Where one turn sends some rows of the set: a few examples, then the rows asked
z_303: [ 0.51 -1.49 -1.25  0.82  2.72  0.23  0.72 -0.45  0.52  0.15 -1.12 -0.18
  0.48  0.84  1.09 -0.83]
z_766: [ 1.81 -1.95 -0.42  0.79  0.42 -1.34  1.27  0.03  0.57  0.00 -2.19  0.16
  0.19  1.65 -1.39  0.97]
z_127: [ 2.31 -2.13 -1.11  0.77  1.70 -1.60  1.59 -0.84  0.06 -0.46 -1.92  0.53
  1.10 -1.25 -1.39  0.44]
z_480: [ 1.55  0.11 -1.02  0.89  0.49 -1.79  0.91 -0.64 -0.64 -0.70 -0.65  0.28
  2.19 -0.60 -0.95  1.04]
z_341: [ 0.08 -1.26  1.11  0.82  1.10 -0.83  0.23  1.01  1.13  0.20 -0.58 -0.74
  0.70  0.05 -1.42  0.11]
z_436: [ 2.04 -0.18  0.24 -0.12  2.02 -0.79  0.63 -0.82  0.00  1.12 -1.67 -0.53
  0.56 -0.42  0.86 -0.62]
z_651: [ 2.36 -0.11 -0.06  0.34  3.38 -0.42 -0.48  0.47 -0.09 -0.26 -0.83  0.71
 -0.01  0.38 -0.16 -0.35]
z_201: [ 1.82 -2.22 -2.80 -0.58  0.92 -0.45  1.14  0.45 -0.32  0.02  0.74  0.59
 -0.57  0.52 -0.46  1.17]
z_42: [ 1.58 -1.30 -2.40  0.20  1.53 -0.83  0.97  1.17 -0.19 -0.82  1.10  0.08
 -0.51  0.20 -1.00  1.88]
z_493: [ 0.89 -1.69  0.54 -0.85  2.60 -1.19 -0.06  0.03  0.09 -0.07 -1.24  0.01
  0.09  0.87  1.10  0.71]
z_400: [ 0.62 -2.00 -0.81  0.68  3.05 -0.41  1.17  0.04  0.25  0.72  0.08 -1.14
  1.05 -1.30 -0.87  0.03]
z_630: [ 3.79 -2.13 -0.97 -0.17  1.53  0.36  1.08  0.08  0.44 -0.21 -0.87  0.52
  0.04  0.22 -1.21  1.49]
z_734: [ 1.07 -0.73 -0.67  0.02  1.87 -0.14 -0.19 -0.57  1.54  0.57 -0.84  1.67
  0.06 -0.61  0.84 -0.33]
z_864: [ 1.83 -1.94 -1.52 -0.24  0.98  0.13  2.02  0.68 -0.46 -0.12 -0.75  0.67
 -1.05  1.17  1.07  0.80]
z_492: [ 1.25 -0.43 -0.53  0.69 -0.29 -1.43  1.79  0.32 -0.04 -0.06 -1.93  1.43
 -0.42 -0.28  0.26 -0.42]
z_186: [ 1.25 -0.85 -1.05 -0.41  1.03 -0.56  1.43 -0.33  0.27  1.07  0.51 -1.32
  0.21 -0.46  0.05 -1.75]
z_965: [ 1.98 -0.18 -1.52  1.21  0.54 -0.96  1.66  0.54 -0.49 -1.00  0.03 -1.22
  0.84 -1.42 -1.29  0.07]
z_631: [ 0.79 -0.97 -0.76 -0.26 -0.97 -1.88  1.34  0.47  0.51 -0.02 -0.20 -0.55
  0.00 -0.31 -0.40  1.73]
z_621: [ 1.87 -1.57 -1.64  0.88  0.85 -0.71  1.40  0.58 -1.09 -1.86 -0.30 -0.63
  1.04 -0.98 -1.31 -0.75]
z_47: [ 1.48 -0.50 -1.18  0.12 -0.04 -1.06  0.89 -0.28 -0.26  0.12 -0.29 -0.11
  1.18  1.65 -0.34  2.18]
z_335: [ 1.53 -1.02 -0.41 -0.10  1.82  0.20  0.21  0.62  1.45  1.83  0.68  0.21
 -0.29 -0.25 -1.08  0.95]
z_763: [ 0.11 -2.34  0.23 -1.21  1.15 -1.13  0.39  0.68  0.57 -0.91  0.69 -0.64
  0.09  0.10  0.12 -0.44]
z_995: [ 1.29 -1.17  0.68  0.32  1.48  0.87 -0.12  0.30  1.16 -1.09 -1.16  0.04
  0.69  0.11  0.78 -0.64]
z_874: [ 1.33 -0.91 -0.55 -0.16 -1.71 -1.53  0.96  0.37  0.42 -0.14 -0.79  0.37
  0.05 -0.07 -0.84  0.26]
z_550: [ 1.34 -0.37 -0.87 -0.06  1.77 -0.78 -0.16  0.98  0.69 -0.20  1.17  0.84
 -0.47 -0.05 -1.15 -1.34]
z_652: [ 2.25 -1.51 -0.76  0.54  1.73 -0.04  1.67  0.93 -0.91 -2.05 -0.96  0.93
  0.15 -1.22  0.17 -0.34]
z_572: [ 2.58 -0.87 -1.47  0.01  1.60 -0.13  0.68 -0.03 -0.78 -1.21  0.57  0.15
  1.64 -0.05 -0.55  2.14]

z_734 goes to z_995
z_493 goes to z_436
And these:
z_47 goes to z_480
z_42 goes to z_631
z_201 goes to z_874
z_186 goes to z_550
z_400 goes to z_335
z_864 goes to z_492
z_766 goes to z_127

